[121 147 121 147 116 147 116 147 122 147 116 147 112 116 116 116 147 121
 165 116 122 147  83 116 116 147 116] -> lin
[202 110 202 111 151 110 152 109 200 111 147 112 130 150 151 150 110 199
  83 150 202 168 111 150 151 111 147] -> norif
[177 160 177 160 125 160 125 160 176 160 121 161 109 124 124 123 160 174
 141 124 178 160 160 124 125 160 122] -> Tudu
[121 147 121 147 116 159 116 147 122 159 116 147 112 116 116 116 147 121
 165 116 122 147 147 116 116 147 116] -> tibu
[ 82 164  82 165 159 165 159 164  83 164 162 165 164 160 160 161 164  84
 167 160  82 165 164 161 159 164 162] -> Vibi
[150 127 150 128 168 127 168 126 149 128 167 128 158 168 168 168 127 150
 107 168 150 128 128 169 168 128 167] -> gerut
[181 170 180 171 128 171 128 170 179 171 124 171 112 127 128 126 170 177
 145 127 181 171 170 127 128 170 125] -> gumop
[159  93 158  92 118  93 119  93 158  93 116  92 106 118 118 118  93 157
 112 118 159  93  93 118 118  93 116] -> Fikip
[184 103 184 104 137 103 137 103 183 104 133 104 120 137 137 136 103 182
  95 136 184 104 104 136 137 104 134] -> nekal
[202 110 202 111 151 110 152 109 200 111 147 112 167 150 151 150 110 199
  83 150 202 111 111 150 151 111 147] -> tis
size: [ 82 164  82 165 159 165 159 164  83 164 162 165 164 160 160 161 164  84]	18
size: [150 127 150 128 168 127 168 126 149 128 167 128 158 168 168 168 127 150
 107 168 150 128 128 169 168 128 167]	27
size: [ 82 164  82 165]	4
size: [202 110 202 111 151 110 152 109 200]	9
succ: [133]	[104]
succ: [84]	[167]
succ: [169]	[168]

[161 135 117 129 113 157 125 155 150 144 102 138 126 138] = Tudu
[100 205 127 122 137 145 107 123 134 157 122 121 135  85] = nekal
[109 121 136 125 142 139 123 136 123 101 141 164 131  86] = Vibi
[123 114 143 122 137  87 113 104 103 149 128 130 133 144] = lin
[136 153 120 113 131 111 111  94 134 120 140 118 130 164] = gerut
succ: [104]	[103]
size: [100 205 127 122 137]	5
size: [161 135 117 129]	4
size: [109 121 136 125 142 139 123 136 123 101 141 164 131  86]	14
succ: [118]	[130]

[ 89  30  85 140 178] = gepi
[ 70 224 122  74 123] = nekal
[126  96  31 200 133] = tibu
[ 52 139  56 154 189] = gumop
[ 58 177  93  99 140] = Tudu
[136 229  90 128  66] = tis
[107  44 141 161 211] = gar
[126  96  75  39 100] = lin
succ: [136]	[229]
size: [ 52 139]	2
succ: [31]	[200]
succ: [56]	[154]
size: [107]	1
succ: [74]	[123]
size: [126  96  75]	3

[145 100  95 123  92 153 110  96 137 164 139 140 101 145 150 132 112  88
 125 103 138 106 126 100 132  84 187 131 153  88 142 142 159 167  93 120
  50 133 155 154 190 140 156  98 164 157 121  95 115 123 170 117 100 107
 121 116 124 128 126] -> nekal
[145 100  95 123  92 153 110  96 137 164 139 140 101 145 150 116 112  88
 125 103 138 106 126 100 132  84 187 131 153  88 142 142 159 167  93 120
  50 133 155 154 190 140 156  98 145 134 127 112 124 121 143 127 116 126
 131 125 129 133 128] -> lin
[137 125 109 129 127 142 121 121 127 139 131 138 107  97 135 128 125 112
 160 124 129 131 135 116 135 112 150 100 143 109 126 144 136 138 119 128
 157 123 138 141 155 128 143 122 145 134 127 112 124 121 115 127 141 126
 131 125 129 133 128] -> gepi
size: [137 125 109 129 127 142 121 121 127 139 131 138 107  97 135 128 125 112
 160 124 129 131 135 116 135 112 150 100 143 109 126 144 136 138 119 128
 157 123 138 141 155 128 143 122 145 134 127 112 124 121 115 127 141 126
 131 125 129 133 128]	59
which: [145 100  95 123  92 153 110  96 137 164 139 140 101 145 150 116 112  88
 125 103 138 106 126 100 132  84 187 131 153  88 142 142 159 167  93 120
  50 133 155 154 190 140 156  98 145 134 127 112 124 121 143 127 116 126
 131 125 129 133 128]	lin
size: [145 100  95 123  92 153 110  96 137 164 139 140 101 145 150 132 112  88
 125 103 138 106 126 100 132  84 187 131 153  88 142 142 159 167  93 120
  50 133 155]	39
succ: [97]	[135]
succ: [117]	[100]
size: [145 100  95 123  92 153 110  96 137 164 139 140 101 145 150 132 112  88
 125 103 138 106 126 100 132  84 187 131 153  88 142 142 159 167  93 120
  50 133 155 154 190 140 156  98 164 157 121  95 115 123 170 117 100]	53

[149 116 130 159 194 117 146 161 147 113 122 175 145 128 128 154 178 162
 103 146 142 181 137 123 120 167 146 142 111 120 159 102 126 156 133 121
  87 107 121]  Fikip
[138 135 128 120  85 148 116  96  83 151 146 101 124 111  92 145 122 125
 148 127 107 119 111 143 140 120 112 100 125 142 130 153 119 128 112 127
 173 164 116]  gumop
[125 149 128 106  62 142 115  98  96 158 137  79 128 134 118 126  99 103
 157 116 113  94 124 146 146  97 110 105 138 135 107 163 132 107 109 136
 180 163 125]  gar
[141 104 130 157 201 121 142 154 145  99 128 184 127 110 119 146 171 164
  98 148 134 174 124 113 110 171 148 146 113 129 162  92 116 161 146 116
  79  99 124]  Tudu
[141 104 130 157 201 121 142 154 145  99 128 184 127 110 119 146 171 164
  98 148 119  91 132 148 149  86 110 106 140 128 101 166 139 101 105 139
 179 162 126]  nekal
[110 142 127  98  61 139 111  96 107 146 134  80 115 129 127 106  81  95
 154 111 115  78 121 136 138 103 110 112 144 136  98 156 130 100 120 135
 172 152 134]  Vibi
[139 106 129 155 198 118 142 156 151 101 124 181 130 116 126 142 168 161
  99 145 139 172 128 113 111 164 146 147 113 125 158  94 121 156 145 118
  79  98 126]  lin
[140 104 129 156 199 120 142 154 147 100 127 183 128 111 121 145 170 163
  98 146 136 173 125 113 110 168 146 146 113 128 160  93 117 159 146 117
  80  99 125]  tibu
succ: [87]	[107]
size: [125 149 128 106  62 142 115  98  96 158 137  79 128 134 118 126  99 103
 157 116 113  94 124 146 146  97 110 105 138 135 107 163 132 107 109 136
 180 163 125]	39
size: [141 104 130 157 201 121 142 154 145  99 128 184 127 110 119 146 171 164
  98 148 119  91 132 148 149  86 110 106 140 128 101 166 139 101 105 139
 179 162 126]	39
size: [141 104 130 157 201 121 142 154 145  99 128 184 127 110 119 146 171 164]	18
size: [141 104 130 157 201 121 142 154 145  99 128 184 127 110 119 146 171 164
  98 148 134 174 124 113 110 171 148 146]	28
succ: [155]	[198]

